In the data rows, the value 128 means zero.
Some points, one per row:
[59, 63, 186, 134, 85, 163, 175, 113]
[170, 92, 61, 78, 107, 3, 163, 245]
[139, 139, 131, 156, 69, 134, 153, 147]
[133, 135, 109, 168, 35, 166, 131, 115]
[131, 139, 114, 173, 52, 170, 133, 96]
[142, 199, 136, 169, 70, 207, 133, 64]
[171, 161, 93, 144, 129, 129, 113, 123]
[167, 142, 108, 146, 86, 115, 144, 170]
[153, 199, 122, 163, 133, 224, 100, 28]
[143, 170, 107, 159, 123, 194, 105, 72]
[101, 106, 136, 181, 62, 176, 137, 88]
[175, 194, 171, 179, 118, 255, 110, 24]
[173, 157, 141, 126, 160, 158, 118, 141]
[42, 72, 185, 84, 150, 142, 102, 74]
[152, 119, 155, 130, 155, 78, 147, 161]
[241, 190, 103, 94, 184, 84, 135, 163]
[175, 144, 112, 123, 141, 91, 164, 145]
[76, 98, 158, 146, 185, 125, 96, 123]
[59, 94, 133, 171, 55, 141, 148, 107]
[95, 145, 121, 174, 86, 184, 133, 74]
[138, 124, 81, 145, 66, 119, 139, 144]
[117, 147, 151, 95, 192, 147, 77, 111]
[128, 120, 116, 148, 88, 75, 155, 169]
[85, 111, 131, 170, 37, 161, 149, 94]
[112, 112, 140, 68, 227, 124, 74, 114]
Here are 15 more points, each followed by its number:
[121, 105, 164, 82, 238, 129, 81, 103] 0
[166, 137, 119, 179, 92, 147, 129, 125] 1
[72, 87, 146, 154, 87, 117, 130, 141] 2
[109, 158, 175, 103, 165, 211, 82, 50] 3
[95, 113, 130, 159, 82, 150, 132, 114] 4
[136, 166, 95, 150, 67, 130, 151, 121] 5
[94, 93, 134, 66, 189, 99, 77, 126] 6
[156, 156, 107, 198, 50, 166, 172, 127] 7
[77, 118, 161, 166, 107, 172, 121, 88] 8
[76, 83, 154, 89, 148, 157, 139, 107] 9
[73, 82, 151, 110, 148, 118, 132, 129] 10
[157, 109, 99, 106, 93, 31, 174, 219] 11
[153, 105, 70, 92, 96, 24, 180, 255] 12
[172, 130, 83, 116, 126, 47, 180, 209] 13
[197, 179, 90, 111, 179, 102, 120, 128] 14
Which three of these numbered points are nearest to each point below, ignoring the direction in which the first points spread most? Their numbers follow each, nearest first.
[45, 91, 182, 106, 172, 179, 68, 57] > 6 0 10
[113, 148, 136, 113, 175, 164, 94, 97] > 3 6 0
[133, 89, 100, 78, 137, 0, 159, 244] > 4 8 2
[164, 112, 95, 161, 90, 60, 164, 205] > 7 11 1
[128, 144, 121, 160, 47, 166, 136, 97] > 11 5 12
[208, 177, 85, 127, 167, 85, 136, 154] > 14 1 13
[175, 118, 94, 108, 122, 60, 163, 191] > 13 1 5
[121, 157, 147, 83, 186, 185, 75, 43] > 3 0 6
Now 15 new points, numbered from 0 again:
[157, 145, 123, 166, 60, 174, 132, 87] 0
[207, 190, 129, 149, 199, 164, 108, 116] 1
[156, 101, 96, 106, 112, 44, 150, 238] 2
[87, 134, 145, 160, 78, 196, 148, 89] 3
[126, 125, 171, 102, 179, 91, 110, 126] 4
[135, 123, 81, 108, 157, 30, 153, 222] 5
[189, 161, 92, 141, 105, 106, 141, 162] 6
[190, 158, 113, 154, 101, 167, 153, 113] 7
[157, 162, 156, 130, 127, 144, 141, 118] 8
[101, 92, 159, 67, 195, 145, 114, 117] 9
[180, 119, 101, 130, 77, 72, 173, 185] 10
[85, 96, 176, 92, 183, 165, 98, 96] 11
[68, 81, 174, 104, 138, 168, 118, 97] 12
[122, 104, 95, 153, 28, 72, 189, 190] 13
[108, 107, 143, 97, 217, 82, 83, 167] 14
The same question for these:
[141, 185, 129, 149, 144, 170, 118, 59] > 8 1 5
[195, 148, 100, 128, 128, 110, 151, 169] > 7 6 0
[180, 177, 87, 156, 116, 124, 132, 154] > 6 7 0
[96, 132, 152, 114, 157, 96, 108, 153] > 4 14 5
[149, 153, 87, 158, 81, 93, 171, 171] > 10 6 0
[168, 166, 122, 147, 107, 157, 89, 87] > 6 8 0
[197, 171, 95, 139, 93, 125, 173, 144] > 7 6 0
[201, 180, 110, 120, 208, 116, 94, 155] > 1 8 7
